Rotation paths and how fast each direction turns (degrees per step):
Each turn is a multiple of 5 degrees from 10 to 175, or 0.
Each row of a path follows its step; steps can be skipped.
path 1
step 2: 11,-17,23,-22,-9,-1,3,22,0,0,12,4,12,-7,-2,14,1,2,6,-1,6,2,3,-12,-11,7,-6,-5,3,3,-2,-2,-21,-8,-16,-1,-16,-4,13,-18,-8,8,-7,1,11,8,-7,2,-8,-9,-12,-7,4
step 6: -1,1,-1,17,-12,19,-20,3,20,0,2,-12,7,-13,-4,0,5,-5,0,-14,5,10,-4,3,10,-9,-19,-6,6,5,5,-14,-11,6,14,-10,3,0,0,2,-2,19,16,10,-10,-5,-8,21,5,-3,16,1,-2
step 7: -12,-6,22,3,-13,21,-6,7,13,0,-11,2,-11,-11,-4,-8,-1,-4,-4,-8,19,-5,0,-3,-11,5,-8,-13,5,-15,9,-1,-5,-4,2,-6,-24,6,11,13,-10,-19,-3,11,9,1,-6,6,-13,7,-10,11,8
step 8: -12,-7,11,-8,2,-4,-2,-6,-3,7,-3,3,-4,1,-7,15,-7,-4,-13,-4,9,17,-10,-16,-15,12,-14,-3,12,-9,-14,2,2,2,-6,-2,0,4,-1,-14,2,10,-9,27,-9,21,7,6,-10,-22,-7,13,-3
step 10: 7,-7,5,5,-16,24,4,2,-1,-1,7,22,-4,10,5,4,-17,-17,4,-8,5,-12,-20,15,-26,5,-3,0,-3,5,14,6,-1,-17,-13,-5,4,-4,4,11,-3,2,-9,-7,-1,9,15,-4,1,-3,2,-9,-3
step 11: 17,9,14,10,-2,0,-9,16,4,3,17,2,4,-4,-27,8,3,3,2,-3,3,18,0,2,-14,-6,-6,-10,10,5,7,7,14,-6,1,-6,4,13,6,-3,16,10,4,-1,-23,9,11,5,5,-4,5,-20,8
step 12: -7,-4,14,4,-4,14,-1,1,2,8,-1,0,-4,-5,9,5,21,-4,2,-8,-11,27,1,7,2,-5,8,-7,11,7,9,-17,-13,4,-2,-11,-12,-8,10,6,-6,-16,23,-12,-12,17,5,14,-7,10,3,-11,8
step 15: -1,1,23,7,-8,16,1,-2,-3,7,-12,15,17,-8,21,0,-5,-4,-7,-7,6,0,-10,-1,-6,-11,6,11,4,11,-5,-6,-3,2,-3,5,3,0,20,-8,2,3,8,-9,14,-13,15,25,-5,-14,-11,1,-17
Speeds:
3,2,-4,-1,3,4,4,-4,4,-2,-5,-2,5,2,1,-3,3,-5,-1,0,2,0,0,2,-1,2,-2,0,1,2,0,-2,-2,0,-3,-2,1,-6,0,5,-3,1,4,-2,2,-2,-1,3,1,1,4,3,2	115
-2,-1,-3,1,2,-2,-2,-1,1,0,1,2,-4,3,5,-2,5,-4,-5,3,-4,2,0,-3,7,3,-1,2,0,3,-2,5,0,0,-2,-4,-4,-2,-1,0,-2,1,-4,2,-1,3,1,1,0,1,0,-4,-2	90
2,-4,-4,-3,1,-1,-1,5,-2,-2,-1,2,4,-3,-3,3,1,1,-2,4,4,1,-1,2,-1,1,0,3,0,0,1,0,-2,-6,-2,-2,2,0,-4,-1,0,-1,-4,-6,0,6,6,-2,-1,-1,1,1,2	45
path 2
step 0: -8,2,-12,-9,7,10,9,17,13,-18,-11,-6,13,4,15,16,11,-23,6,-13,-7,4,12,-13,3,-4,-7,-6,-15,-3,-9,9,-1,9,12,-4,19,-4,5,-2,-9,-4,-5,-8,-10,-3,9,5,1,-6,-12,11,-17
step 5: 16,3,19,-1,-2,-21,11,-1,5,4,9,4,-8,22,-2,-7,19,-1,-8,9,15,3,0,8,4,-6,-7,17,11,-2,-3,4,3,-9,17,8,8,-4,-3,10,14,-12,-12,-11,4,-13,-4,-5,13,-6,-5,-18,0
step 9: 16,22,6,13,-3,9,-3,-1,7,1,11,5,0,0,-6,-2,-13,-5,-1,-8,8,4,16,-8,10,-24,6,-2,12,-7,-9,-1,-7,-8,0,-12,18,2,13,-1,-12,11,4,-7,11,10,-8,3,-9,14,14,-26,10
step 13: 12,21,-13,16,-15,-7,6,0,11,9,4,-4,20,8,-3,-2,24,-13,4,-6,-8,-10,14,7,-2,-2,-17,-4,-2,-11,2,5,-11,-5,3,15,-5,5,1,12,9,1,5,19,12,3,-12,8,9,-16,-4,3,2
step 14: -13,10,0,4,32,3,9,20,-4,7,-7,10,13,-11,16,14,4,-8,13,12,-5,10,10,-7,5,15,-1,-11,-5,-8,4,6,-12,-7,6,12,12,-1,-11,1,-9,1,4,-7,-4,-15,10,-15,13,-3,4,13,5
step 16: 6,15,-8,-7,-6,-6,-8,16,11,-7,-18,6,1,8,27,-3,13,12,-9,12,8,-1,-2,-3,-5,5,-14,5,15,-2,12,6,0,5,-8,1,16,-3,7,-18,16,12,-13,-10,19,-11,4,1,-12,-10,-1,5,4
step 20: -6,15,13,2,16,-19,-5,6,6,8,-10,-1,0,-19,1,-4,-1,-14,1,0,6,22,6,17,-11,6,1,4,10,-5,-4,7,-11,-3,4,2,15,-7,4,23,4,24,7,-11,-3,3,13,12,-5,13,1,0,-13
step 21: 4,10,15,-6,7,-6,22,0,11,-20,3,-2,21,2,3,-14,-9,-7,-5,4,4,-4,9,-10,4,11,-11,2,-6,-8,0,1,-5,0,6,-3,3,-11,-10,6,-3,-14,14,18,-2,23,-18,6,-3,6,-3,-25,0
Speeds:
-1,2,1,-4,1,-3,-1,-1,0,1,1,-3,-4,1,4,-3,-2,0,2,-7,0,1,2,1,-6,-3,-1,5,0,-5,-2,-2,0,1,4,-7,0,2,-2,-3,3,1,0,1,3,-2,-1,-1,2,-1,3,4,-2	95
-3,-4,2,-4,2,-2,1,0,-6,1,3,3,-1,4,-1,1,0,3,0,3,2,1,4,-1,2,1,0,1,2,0,-5,1,1,2,1,-1,0,2,-4,-2,-1,2,0,-2,0,6,-5,1,3,-4,0,-5,4	110
4,-2,-1,3,4,-1,-1,-1,4,2,-6,-2,-5,3,3,0,-1,2,-1,-2,2,-1,3,1,1,1,-4,-2,0,3,6,2,-1,-1,1,4,-7,5,-3,0,3,1,-1,0,3,1,-1,-2,1,-3,-1,-1,0	125
-2,3,-1,-3,-6,0,2,-1,3,-1,-1,-1,-6,-1,-3,1,-2,1,2,-4,8,-1,0,3,2,3,3,-2,1,3,0,-3,2,-1,2,1,2,1,-3,1,-3,3,4,0,-2,-3,-2,6,-1,2,-2,2,4	45
-1,0,-6,3,-1,5,-3,-3,4,-1,-2,1,3,2,3,-3,2,2,4,-2,4,-2,-2,-3,0,1,-3,-2,4,1,-5,0,3,3,4,-1,0,2,6,-1,-4,-1,-3,-2,1,5,-4,1,0,1,2,1,-3	115
3,-2,-2,-3,-1,-3,1,-3,-1,-1,1,-6,5,0,1,-3,1,5,-1,4,-3,0,0,2,3,0,-7,1,-1,-1,2,-1,5,-4,1,-1,-2,-4,-1,1,-2,1,1,0,2,-2,-6,5,-2,0,2,3,2	130
0,3,4,-2,-5,1,-2,1,-1,-1,-2,-3,1,2,1,0,1,1,0,4,3,-1,-1,-4,-3,3,1,0,0,-1,1,-2,1,4,4,4,-1,-1,5,0,7,-6,0,5,1,-1,-3,0,2,-6,-3,0,1	130
path 3
step 0: 6,-2,0,10,-2,-1,-8,-15,-1,4,-6,-7,5,0,-10,6,-5,-2,-5,1,12,-15,18,2,-9,-9,-12,18,-6,10,-13,7,7,-2,6,0,-1,-2,10,-11,11,-7,3,-4,9,-6,-14,-14,12,-10,-7,8,10
step 3: -1,-2,-5,5,-5,4,2,-7,-6,-9,-13,-11,8,-2,-3,-6,4,-12,4,-4,-16,0,9,7,-2,-12,-10,8,0,29,-3,17,-3,-4,7,17,10,1,5,-1,-14,-2,4,-2,-4,-15,-7,2,10,1,1,7,2
step 5: 9,-4,-12,-9,1,1,8,-10,0,-11,-7,-7,12,-4,-12,2,-3,-7,-11,1,-4,6,12,3,2,-3,-2,16,-23,-10,12,2,-6,-9,0,1,15,1,-3,-6,-2,-5,17,-8,13,6,2,0,4,5,2,18,5
step 9: 3,-12,-10,-3,4,17,11,-5,-5,4,-18,4,6,-11,-14,1,-16,0,-4,4,1,-2,-14,9,3,-9,-3,1,1,2,6,-8,4,9,3,5,-7,6,-4,-5,5,3,-4,-20,-9,2,-7,-9,5,19,14,2,14
step 12: -9,2,1,-18,-16,-6,3,-10,4,10,-4,-2,12,-18,-2,2,-14,1,-7,13,4,3,-7,-10,0,-3,-1,14,-15,4,-9,-16,4,0,10,-2,3,6,-2,-10,-9,-3,6,-6,-6,-12,-6,-14,6,8,-9,-1,9
step 13: 4,5,-4,-10,-12,6,3,-11,-12,1,-17,4,11,-1,-4,-5,-3,-9,-2,-7,6,6,6,10,-9,-3,-10,15,11,2,-19,-9,9,-5,-7,17,-3,5,11,-18,-10,7,7,0,-10,8,-1,0,6,-10,3,2,-5
step 21: 0,-14,-13,10,-5,-13,7,-5,-5,10,-4,-5,6,-14,-22,8,-8,-4,-6,-1,4,-12,5,-1,-2,5,-5,10,4,11,-1,22,-4,-2,-5,3,-9,-9,5,-11,6,-2,7,-19,3,4,0,5,-6,4,3,11,2
step 22: -3,-10,-10,11,-2,-9,14,-1,-1,5,-11,-4,6,-18,16,1,-8,-7,-3,-10,7,-3,-1,14,7,-2,-5,1,-15,16,5,1,-7,6,6,2,16,-2,6,-10,-10,-2,9,-3,0,-10,-7,-15,10,7,3,7,6
Speeds:
-2,-2,-1,0,2,0,0,2,4,3,0,1,4,-3,-2,1,1,3,-3,5,-2,3,-4,-3,5,2,2,-2,0,-1,-5,-2,1,4,-3,3,-1,1,-3,-1,1,-2,4,4,1,3,1,3,6,1,-4,-4,1	135
-1,1,4,-3,-1,2,-4,0,-2,4,4,-1,1,4,-4,1,-2,-1,-6,4,-2,-1,-1,3,0,3,-4,3,-3,3,0,-2,1,-3,-1,0,-1,0,-2,5,1,-2,-2,1,-1,-8,-6,2,1,-3,-2,0,0	90
-3,-1,1,0,-1,-7,-2,-2,-2,2,-3,-1,1,-4,2,1,-3,1,-1,-2,0,2,-1,3,-5,0,-2,0,-2,6,-1,0,2,0,3,4,1,-1,-1,-4,-4,-2,0,3,1,2,-2,1,-6,0,-3,-5,-3	35
2,-2,-2,2,-3,-4,1,2,-1,-2,0,-2,-3,6,0,-3,1,-2,1,-3,-3,-2,-4,0,2,0,-3,-1,3,5,-8,3,-4,1,2,1,-5,-1,-1,-1,5,1,2,2,3,-1,-2,0,-2,-1,-1,3,2	100
